rotation steps, each row followed by its count of steps
The counts run from 0 to 211.
[ 86 112 149 161 145 139  80  96 102 106 109 130 117 167 137 143 123 159
 128 192  99 134 147  78 120 120  97 167 124 104 112 119 144 150  82  76
 160 143 172 114  71 151 142 116 140  92  95 106 122 128  98 132  98 142
 122 114 143 144 110  73 121 164 124 146 105 143 134  97  92 108 153 136
 153 126 114 112 101 141  94 105]	134
[115 114 132 137 111 139 103 140 132 134 112 123 103 147 155 173 172 170
 122 127 110 118 103  99 115 126  81 158 117  83 118 101 142 149  79  92
 106 132 153 116 112 159 124 130 131 107  67 106 160 140  87 113 132 160
 114 159 123 143 104  87 117 135 166 154 134 148 147 104 128 143 122  86
 166 155 135  74 134  99 110 146]	126
[ 98 121 152 149 195 108 106 143 129 135 146 160 147 141 132 135 105 124
 117 119  68 118 147 146 145 109 111  96  86 142 146 166 154 164  79 130
 146 148 151 108 106 162 120  80 158 170 147 101  97  93  87 137 104 132
 130 122 128 117 156 121 150 169 130  94 133  96 117 106 144 154 140 170
 159 169  95 127 120 111 184 127]	76
[125 143 124 116 139  98 123 117 173 146  90 141 122 123  69 100 125 127
 130 122  76 105 104 123 103 114 118 161 108 141 105  84 102 128 112 117
 120 127  81 184 129 141 102 116 137 107 166 131 139  39  97  90  97 140
 157  97 156 103 154 126 131 174 148 106 131 100 144 164 106 128 102 141
 131 165 148  91 135 115 149 124]	97
[101  99 102 165 148 135  75  55 112 102 101 154 181 119 133 171 145 170
 139 148 168 122 140 106 107 156  79 156 121 120  93 105 103 162 103 120
 144 129 128 145 114 126 129 129 123  75  82  85 125  89 128  97 138 133
 150 101 100 152 132 101 119 151 112 133 107 149 126 114 100 146  99 152
 172 133  92 119 125 141  72 103]	178
[ 86  92 104 142 171 137 106  90 154 105 107 168 148 141  65  87 136 133
  93 148 141  99 151 130  84  99 102 137 149 132 110 140  98 120 135 143
 151 125 129 162  92 170  92 118 102 156 157 107 107  83 135 113 113 128
 127  87 111 157 169 115 107 170 119 102 129 136 120 124 121 167 186 157
 157  89 103  71  98 135 131 147]	20
[ 90 115 154 180 151 155 103  93 112 112 100 148 112 151 154 150 135 162
 135 166  94 137 143  95 145 129  90 189 111  82 102 108 147 166  77  84
 143 125 152 106  71 149 148 102 140  79  93 115 122 127  84 123 107 129
 167 109 119 156 103  87 123 169 107 143 102 148 130  74  89 110 127 126
 158 135 136 102 112 125 122 136]	135
[134 101  92 149 135 108 115 120 159 118 133 109 175 149  93  93  88  81
  75 103 148 152 117  97 133 100 101 194 119 133 150 105 145 115  91 118
 133 102 129 147  97 151 118  94 150  71 117 101 130  78 110  95 199 153
 112 106  94 147 114 128  97 177 126 103 148 112 142  88 111 143 120 148
 138 114 126  82 135 106 142 123]	104
[126 119 127 131 138 144 114 106 155 105  58 183 137 128 148 124 139 137
 178 116 181 118 130 100 131 108 143 129 104  98  98 149 146 113  89 113
 119 136 174 165 153 184 103 118 108 132 139 127 124  52 100  87  88 108
 107 122 154  89 159 128 114 153 114 114 110  96 121 101 140 155 139 142
 148 109 138  62 103 117 119 128]	193
[112 122 129 100 178 117 135 165 137 140 193 109 143 135  93 137  93 146
  46 107  53  88 124 100 109  98  96 142 107 140 132 109 111 167 113 128
 121 114 127 137 101 146 118 106 125  95 150 109 131 117 129 121 131 155
 109 120 120 112 150 115 130 195 147 122 165 122 138 145 151 157 117 151
 175 199 103 109 151 126 167 130]	86
[ 98 125 158 161 150 124  84  89 118 112  97 132  96 169 130 139 103 143
 141 203  95 137 153 103  95 110 120 152 136 127 138 142 151 140  87  69
 160 155 169 120  81 133 142 113 136 121 123 124 135 101 101 119  82 120
 101 113 162 131 116  56 117 161 151 138 124 132 135  92  89  97 158 141
 131 137 114  86  88 150 116 111]	133
[ 83 124 141 140 144 102  90 121 142 146  91 144 173 112  63 139 155 110
  79 141 100 122 144 114 107 124  87 173 109 133 134  63 136 141 105 105
 132 129 108 187  97 129 120 135 159  77 105 130 129  74  85 123 168 152
 160  95 104 129 104 107 102 176 157 119 119 120 142 157 104 112 105 113
 147 140 125 139 146  91 127 104]	100
[ 90  86 140 130 142 115  88 137 138 133 104 146 142 148 149 132 116 138
  90  96 109 106 138 101 190 109  93 125 107 118 136 146 125 108  67 106
 132  86 150 163 120 121 123 120 163  91 137 102 117 137 105 134 157 120
 105 206 149  91 117 134 142 180 138 136 135 134 125 127 136 169 117 166
 183 158 144 105 175 126 178 143]	69
[ 78 121 144 121 137 113  69 133 125 140  86 180 131 109 134 146 129 158
 121 146 144 112 153 105 146 111  97 119 113 105  87 107 115 152  83 107
 113 102 177 180 133 110  95 157 157  61  94 142 121  85 101 113 120 137
 115 128 159  82 123 108 109 183 139 131 108 114 136 149 105 138 135 128
 160 123  99 136 159 101 102  92]	56
[109 125 127 147 167  97 138 137 156 199 172 129 165 102 133 142 119 149
 150 132  90 107 134 135 102 107 128 121 148 164 109 102  91 181 100 135
  85 148 126 137 141 134  89  83  97 123 104 126 148 106 156  59 129 110
 134  99 102 115 174  78  99 186 129 109 166 138 129 100 137 136 108 155
 138 153  79  93  93 137 127 106]	172
[113 118 148 147 157 122 109 154 149 127 100 157  89 138 114 107 115 147
 140  74 118 132 162 126 167  84 135 127 104 121 150 129 143  95  83  84
 108 130 135 156 139 160 103 140 172 139 148 127 124 112 100 101 123  93
 104 202 148  85 116 117 148 199 165 144 147  96 144 160 142 170 143 166
 147 155 129  87 126 141 173 142]	71
[142 119  98 143 132 121 132 103 180 121 112 123 159 143  83 106 112  88
 110  92 154 147 109  95 115 109 117 192  96 127 139 115 146 122  93 118
 124 105 117 155 113 186 126  94 124  98 116 134 145  49  96  96 177 127
 113  97 110 123 127 133 100 179 106 100 135 105 148 103 120 132 119 138
 137 117 135  79 114 110 158 124]	105
[ 71 119 119 197 158 125  91 109 144 101 132 131 147 135  77 110 171 133
  99 161 106 147 143 150  88 110  76 111 138 120 131 127 108 159  99 145
 145 154 127 126 113 189  95 120 114 173 111 109 126 111 132 114 142 162
 126 133  75 170 161 106 107 188 131 123 139 138 133 129 118 179 157 119
 164 116  70  96  99 117 140 135]	160
[103 168 166 120 159 116 152 139 156 135 135 137 127 130 124 147 155 198
  83 107  76  82 129 140 115 126 130 123 133 134  86 121 105 153  74 148
 108  91 154 155  93 107 123 105 150 110 142 146 157 153 123  84 115  82
 159 136 125 116 144  93 115 195 109 147 138 113 137  63 117 156 142 107
 163 156 120 106 150 135 161 140]	0
[ 93 120 126 125 162 104 135 175 123 170 179 132 147 132  98 138 105 162
  89 114  59  83 125 123 112  91 115 128 107 133 150 102 107 176 129 128
 100 149 130 125 102 164 116 127 148 142 132  95 125 117 122 121 128 163
 128 135 111 115 142 117 140 182 150 110 154 125 135 144 162 161  93 151
 186 207  95  94 120 133 170 132]	85
[129 125 167 157 152  98 117 114 130  97  99 153 123 193  85 121 102 151
 132 105 121 129 143 116 129 102 107 148  97 137 139 132 122 121 106 104
 166 136 104 118  93 180 161 135 163 164 151 118 108  86 116 110  84 118
 139 163 142 120 120 131 149 187 150 120 123 126 149 141 112 179 122 186
 159 200 137 109 132 147 161 127]	80
[134 138 190 152 126 130 136  80 161 104  98 117 158 161  85 136 136 150
 117 102 153 113 127  85 108 141 102 146 134 155  83 117  91 133  83 118
 154 107 114 125 118 148 155 124  92 154 115 148 168  97 146  66 144  97
 163 148 122 122 151 121 104 204 121 147 138 148 157 128  89 157  79 142
 181 168 133  86 131 162 160 150]	166
[117 129 109 107 113 132 103 111 188 123  94 145 152 130 133 150 160 159
  98 107 163  79 100 118 105 125  97 152 133 110 111 103 102 119  86 145
  92  86 137 215 120 107  84 126 114  74 120 137 150  77 146  74 144 116
 140 116 141 104 175 107  83 169 123 135 159 124 117 111 120 146 133 120
 155 112 130  57 146 133 126 124]	183
[118 130 138 132 157 107 100 122 128 153 137 114 166 153 150 136 123 145
 105 148 109 124  62 141 119 153 113 103 117 135 141 159 150 155  81 124
 146 137 146 122  89 157 187  65 161 148 111 114 138  99 110 116 132 134
  99 118 141 126 130  90 116 153 132  71 140 129 137  49 120 149 108 150
 135 159 106  63 129  88 127  75]	120
[104 145 131 143 159 115 116 142 149  96  87 151 139 145 133 129 153 149
 104  96 183 153 163 123 146 110 117 140 111 100 118 123 159 103  94 120
 116 125 153 152 127 178 131 133 176 115 102 158 118 133  94  77 124  74
 122 174 104 110 123 127 114 188 112 169 145 118 121 115 161 188 186 135
 148 155 100  81 145 138 136 111]	201
[100 115 139 115 156 148 106  98 131 107  92 143 128 184 150 151 118 153
 103 118 135 112 137  91 139 132  89 164 125 148  75 148 129 107  63 105
 153  95 127 152 120 120 152 133 124 135 128 128 119 151 110 116  94 104
 110 169 178 104 144 126 158 193 156 190 137 146 114 146 151 153 121 146
 165 193 133  86 165 121 171 140]	209
[ 78 125 143 110 144 141  72 116 119 136  46 165 152 127 163 150 158 136
 121 141 138  87 135 101 158 136  95  86 101  96  94 147 122 125  91 142
 127 139 186 177 143 141 102 127 123 126 110  87 113  91  88 129  98 148
 100 137 154 105 169  95 111 147 124 119  92 138 118 119 141 174 137 144
 179 120 116  98 130  87  94 119]	195
[ 83 104 130 153 184 125 135 128 131 156 102 135 176  82 125 138 157 108
 137 109 141 133 157 131 108 112 110 131 119 137  94 109 109 157 102 119
  94 133 145 141 172 177 111 130  97 158  84 141 123  93 104  82 142 112
 137  90  73 120 157 115 102 180 129 110 147 139 111 162 150 161 130 107
 141 133  71  89 106  72 157 138]	31
[ 98 133 117 150 175 141  88 118 152 132 117 111 137 126 134 129 152 122
 102 127 114 168 109 124 120 128 107 124 119  84 119 110 129 144  74 108
 130 140 172 133 124 183 125 103 148 111  79 120 142  95  80 125 139 181
  93 112  99 140 120  98 112 166 141 119 127 137 134  88 123 180 145  88
 134 144  87  85 121  50  91  86]	117
[126 137 135 140 144  99 103 130 163 158  74 120 107 137 109  89 130 116
 142 107 131 175 110 137 138  93 155 118 128 121 148  94 148 109 102  85
 115 162 139 129 139 182 123 116 166 140 102 132 144  80 110 100 141 133
  84 134 136 113 104  85 113 179 156 111 155 127 151 102 105 180 128 114
 112 147 101  54 105  99  92  73]	115
[ 89  72  89 150 177 152 123 112 110 126 157 156 135 141 145 141 125 190
 125 151 101  88 142 116 107 114  94 180 139 116 119 133 114 156 107 101
 137 127 153 105  84 149 139 100 135 124 125  72 122 140 126 121 127 119
 148 114 106 137 140  94 134 147 113 110 139 164 136  82 127 143 124 179
 180 139 114  67  96 171 151 165]	7
[ 88 105 103 132 163 120  89 130 120 132 130 162 164 144 158 127  96 150
 100 114 158 120 140 124 172 104 103 154 118 105 138 126 145 132  97 133
 102 103 166 163  95 142 109 105 193  44 112 114  93 121 108 113 163 110
 109 155 124  97 117 116 124 171 101 122 143 108 122  94 131 149 160 174
 165 125  95 101 163 146 125  94]	60
[ 89 101 119 118 154 161  76 114 119  84 103 167 134 133 127 137 153 134
 123 137 137  97 133 110 117 131  92 147 107  88 114 165 132 162  78 118
 115  92 184 175 109 151 144 150 145 124 124 108  95  81  56 142 133 120
 127 140 147  85 135 137 149 159 109 105  93 119 136 147 137 149 130 122
 169 108 118  89 161  92 150 146]	65
[ 95 111 138 138 142 131 118 135 155 124  93 155 118 130 140 118 121 131
 113  66 129 122 142 106 180 101 112 144  99 127 129 130 144  92  61  77
 120 100 134 150 127 129 125 120 171 115 147 124 116 126  91 112 147  87
 122 201 146  86 127 141 140 197 149 160 155 109 143 141 133 161 126 140
 158 163 146 100 156 139 187 143]	70
[121 144 135 140 169 135 118 134 142 145 106 113 158 117 141 155 170 106
 117 109  97 156 102 134 115 148 120 133  99  97 126 112 143 162  59 125
 117 135 155 128 121 169 152  88 161 125  79 127 140  85  63 100 137 145
 127 103 111 133 106 107 112 165 111 108 133 125 121  84 118 155 119  78
 110 122  83  87 138  47 123  88]	118
[108 149 176 139 138 123 103 112 136 125 105 130  99 168 133 139 114 152
 131 158 106 143 151  94 102 101 142 160 132 137 132 136 171 146  78  57
 143 146 166 138  81 124 139  85 141 106 108 167 147  95  82  81  82  92
 115 108 177 105 125  76 104 165 135 138 141 107 147  88  98  87 162 133
 106 148 117  92 108 134 139 121]	132
[ 84 105 111 130 183 143 105 120 112  98 137 140 153 153 166 163 156 142
  99 141 141 120 146 116 117 117  92 146 106 102 114 164 138 160  86 144
 130 141 181 135 110 165 127 134 139 146  80  97 100 126  77 135 102 134
 104 147 128 134 148 123 133 160 119 123 132 129  97 129 179 169 165 126
 178 146  72  86 138  88 139 118]	204
[134 112 102 133 154 169 123  99 152  97  80 160 154 135 163 121 132 118
 149 103 197 124 133  97 153 117 103 146 117  98  99 152 146 100  69 123
 113 107 177 171 134 153  96 113 113  95 114 131 134  74 116  89 136 103
  96 126 134 101 164 121 112 179  96 144 121 125 125  84 134 166 152 152
 145 113 141  62 111 124 126 156]	192
[ 64  91 111 156 171 140 137 112 159 135 122 153 158 116  97 105 122 131
  90 119 120 126 180 123 150  97  97 181 143 141 117 101 116  94 116 120
 147 111 131 153 100 129  83  96 130  81 128 123 119 134 127 101 154  96
 184 103  64 148 142 125 108 188 109 144 152 141 113  92 118 145 159 165
 152 107 117 113 109 153 146 155]	17
[ 83 121 150 120 139  92  89 129 116 154  93 168 175 161 155 134 126 160
  85 122 144 120 139 109 169 103 116  92 123 144 137 134 146  97 112 137
 128 143 159 170 137 137 126 105 170 110 126 108 113 144 141  95 143  85
 103 165 145 101 128 111 106 176 139 144 154 144 112  85 147 184 166 183
 182 150  99  92 145 136 119  88]	199
[ 90 133 141 176 191 128 126 134 141 117 118 159 128 118 132 146 135 116
 133 109  66 126 178 143 145  98 119 111  77 112 134 152 151 161  66 108
 125 146 166 124 126 171 124  91 161 159 135 117 107  88  61 116 103 132
 147 123 111 111 137 146 152 191 122 116 123  87 113 129 156 149 153 129
 138 136  89 127 114  82 190 148]	75
[ 97 124 141 158 184 157 103  99 120 104 139 166 134 137 118 154 160 187
 137 141 120 123 169 115  96 111 126 188 129 116 128 137 136 185 110  86
 117 144 161 113  87 157 156 142 139 142  95 113 140 147  88 106 124  66
 186 116  92 128 101  98 120 151 112 132 122 146 148 117 111 112 134 124
 149 148 102  89  98 160 152 151]	5
[ 97  98 131 136 129  99 117 133 166 155  88 142 140 131  90  87 142 131
 125 113 167 121 145 102 121  90 124 132 148 168 133 116 100  93 145 108
 119 144 118 150 156 190 109 153 109 168 121 141 129 108 158  72 143 104
 101 151 105 113 146 109  92 186 154 110 172 161 137 159 117 186 129 171
 163 147  94  61  95 144 140 138]	28
[110 114 110 146 163 123  71  71 123 122 104 163 166 144 127 151 124 170
 157 171 158 139 134 115  89 136 105 131 152 135 106 118  97 170 122 104
 148 159 129 145 120 148 135 122 120 101  89  91 124  55 128 111 118 129
 128  95 122 134 157  80 107 158 144 121 110 155 138 127  98 138 104 173
 144 132 101 112 101 157  75  82]	177
[117 137 142 132 130 127 118 156 142 162 122 116 118 127 161 171 168 168
 148 117  78  99 104 116 119 130 104 166 108  87 144  90 160 152  69  92
  90 137 156 130 110 156 112 120 154 113  79 129 153 146  79  90 145 135
 140 140 124 125 107  80 119 155 154 140 148 129 130  89 136 120 110  82
 152 166 127  70 131  89 148 150]	127
[115  94 114 173 149 101 111 119 128 148 138 167 174 123 183 189 111 162
 208 126 174 119 141  99 123 123 120 174  91 130 126 128 159 170  94 101
 117 142 153 118 121 164 112 124 150 123  69 128 118  95  93  92 128 121
 131 100 143 104 120 106 127 140 124 136 122 102 123 135 139  98 102 155
 156 146  93 103 113 128 128 129]	49
